128 stands for zero in the data rows.
Here are some points:
[137 132 115 140 145 126 108 127 114 129 126  45  99 134 111 171]
[142 136 172 155 142 133 130 154 146 128 141 146 175 129 130 134]
[106 120 167  98 140 138  99 107 126 149 115 134 136 106 130 111]
[ 73 120 255  53 122 136 126  39  59 153 121 222 127 159 129  56]
[188  52  52 141  68  21 166 122 115 104  51  85  89 132  85 100]
[ 19 129 228   0 148 180  77 120  93 217 108 214 170 144 151 113]
[130 119  58 131 132 118  76 188 192 109 155  92 120  98 174 152]
[149 133 168 162 135 158 152  97 109 132 149 160 147 148 140 139]
[127 139  80 148  96  75 187 148 134 102 106  43 130 115 123 176]
[121 144 103 166 149 142 135 159 154  88 144 176 161 140 167 173]
[114 139  94 155 139 117 147 154 161  97 131 136 159 134 144 162]
[159 116  91 170 135 107 162 160 157 132 146  98 137 137 129 154]
[162 133 136 165 133 110  98 138 142 105 133 106 107 113 153 155]
[102 143 176  78 142 150  98 133 114 159 137 146 135 131 124 144]
[ 84 140 255  64 118 164 109  33  62 150 117 180 120 136 134  68]
Here are 10 more points, each followed by its number:
[132 102 104 169 166 123 182 158 163 101 170 208 191 153 183 163] 0
[ 77 138 165  88 138 141 137 121 126 161 124 114 142 126 126 128] 1
[ 78 150 121 115 124 172  93 127 115 146 160 111 123 134 109  67] 2
[106 136 158 110 156 173 133 119 101 174 167 160 103 146 112 112] 3
[ 20 122 255   0 177 168   0   0   0 223  54 120  55 148   9   0] 4
[131 116  84 154 106  73 162 148 153  91 101 103 140 128 132 169] 5
[ 96 102 167  84 150 131  86 136 135 170 125 179 146 131 137  92] 6
[ 12  82 255   0 189 185   0   0   0 255  57  57  21 119  12  29] 7
[ 69 180 161  69 125 168  75 136  94 195 142  93  94 120 101 128] 8
[132 134 100 183 137 121 179 147 157 115 159 204 154 199 164 143] 9
Which three of these numbered points are nearest to each point below, looking only along the 4 directions in which the first points spread most? Their numbers follow each, nearest first.
[200  65  60 158  89  34 137 139 140  90  82  73  81 133  94 133] > 5 2 1
[122 121 135 120 160 118 162 152 153 165 128 127 163 127 115 114] > 1 2 3
[113 151 189 120 137 166 121 130 100 161 150 164 142 159 122 179] > 3 2 1
[128 134 102 155 120 165 109 164 168 137 182 162 140 124 150 160] > 0 9 2
[ 91 138 184  71 159 168 131 126 120 167 125 174 163 121 131 100] > 6 3 1
[129 134 109 192 126 147 191 151 150 131 161 202 159 157 156 142] > 9 0 5
[ 91  95 162  81 158 172 101 148 132 176 143 165 115 113 151  84] > 6 1 2
[168 131 198 103 135 167 154  31  59 108 126 116 120 127 109  64] > 3 2 1
[101 119 110 142 156 139 134 155 156 144 145 225 176 149 143 113] > 0 9 6
[  0 114 255   0 197 197   0   0   0 255  39 145  35 144   2   5] > 4 7 8
[151 155 136 108 157 144 103 107 135 132 125  81  98 108 109 166] > 2 1 3
[140  95  64 152  69  51 188 148 146  98  98  77 138 129 112 129] > 5 9 2
[108 134 151 118 144 153 101 134 137 154 143  99 142 118 131 118] > 2 1 3
[ 55 123 195  28 145 183   4  46  25 206 123 145  84 138  66  12] > 4 7 8
[ 59 147 180  81 115 169  54  99  79 216 132  77  93 130  68  60] > 8 2 1
[147 106  84 152 118 112 197 177 153 139 135  87 128 139 120 168] > 5 9 2
[ 83 152  95 103 123 134  93 193 186 132 131 114 142 115 156 148] > 2 1 6
[113 123 218  81 141 134 158  96 104 126  87 163 138 131 144 141] > 3 1 6
[159 118 187 112 145 192 174  35  54 116 131 129 133 159 111  82] > 3 1 2
[107 148 155  57 135 143  73 101 121 161 101  43  83  90 119 138] > 8 2 1
[ 52  92 201   0 177 184   0  68   7 200 110 102  67 148  43  43] > 4 7 8
[ 61 162 200   0 145 132 103  87 101 203  52  92 134  82  98 110] > 8 1 2
[165 111  61 153 129  63 167 123 139  89 103 108 123 106 135 115] > 5 9 2
[154 106 106 153 149 120 134 156 165  67 156 166 135 132 168 127] > 9 0 5
[126 142 109 161 124 140  79 174 157 143 148  84 128 108 126 144] > 2 5 1
[135  99 117 162 133 159 147 149 155 150 174 180 148 123 151 144] > 9 0 3
[160 146  78 182  98  54 127 119 150  94  91  87 131 125 123 136] > 5 9 2
[147 144  83 160 115  92 183 147 150  94  99  68 146 135 115 174] > 5 9 2
[ 89 127 188  67 147 148  48 121 114 172 127 132 150 126 140  99] > 1 8 6
[158 161 136 191 123 156 167 142 128 106 150 141 138 118 148 164] > 9 0 5
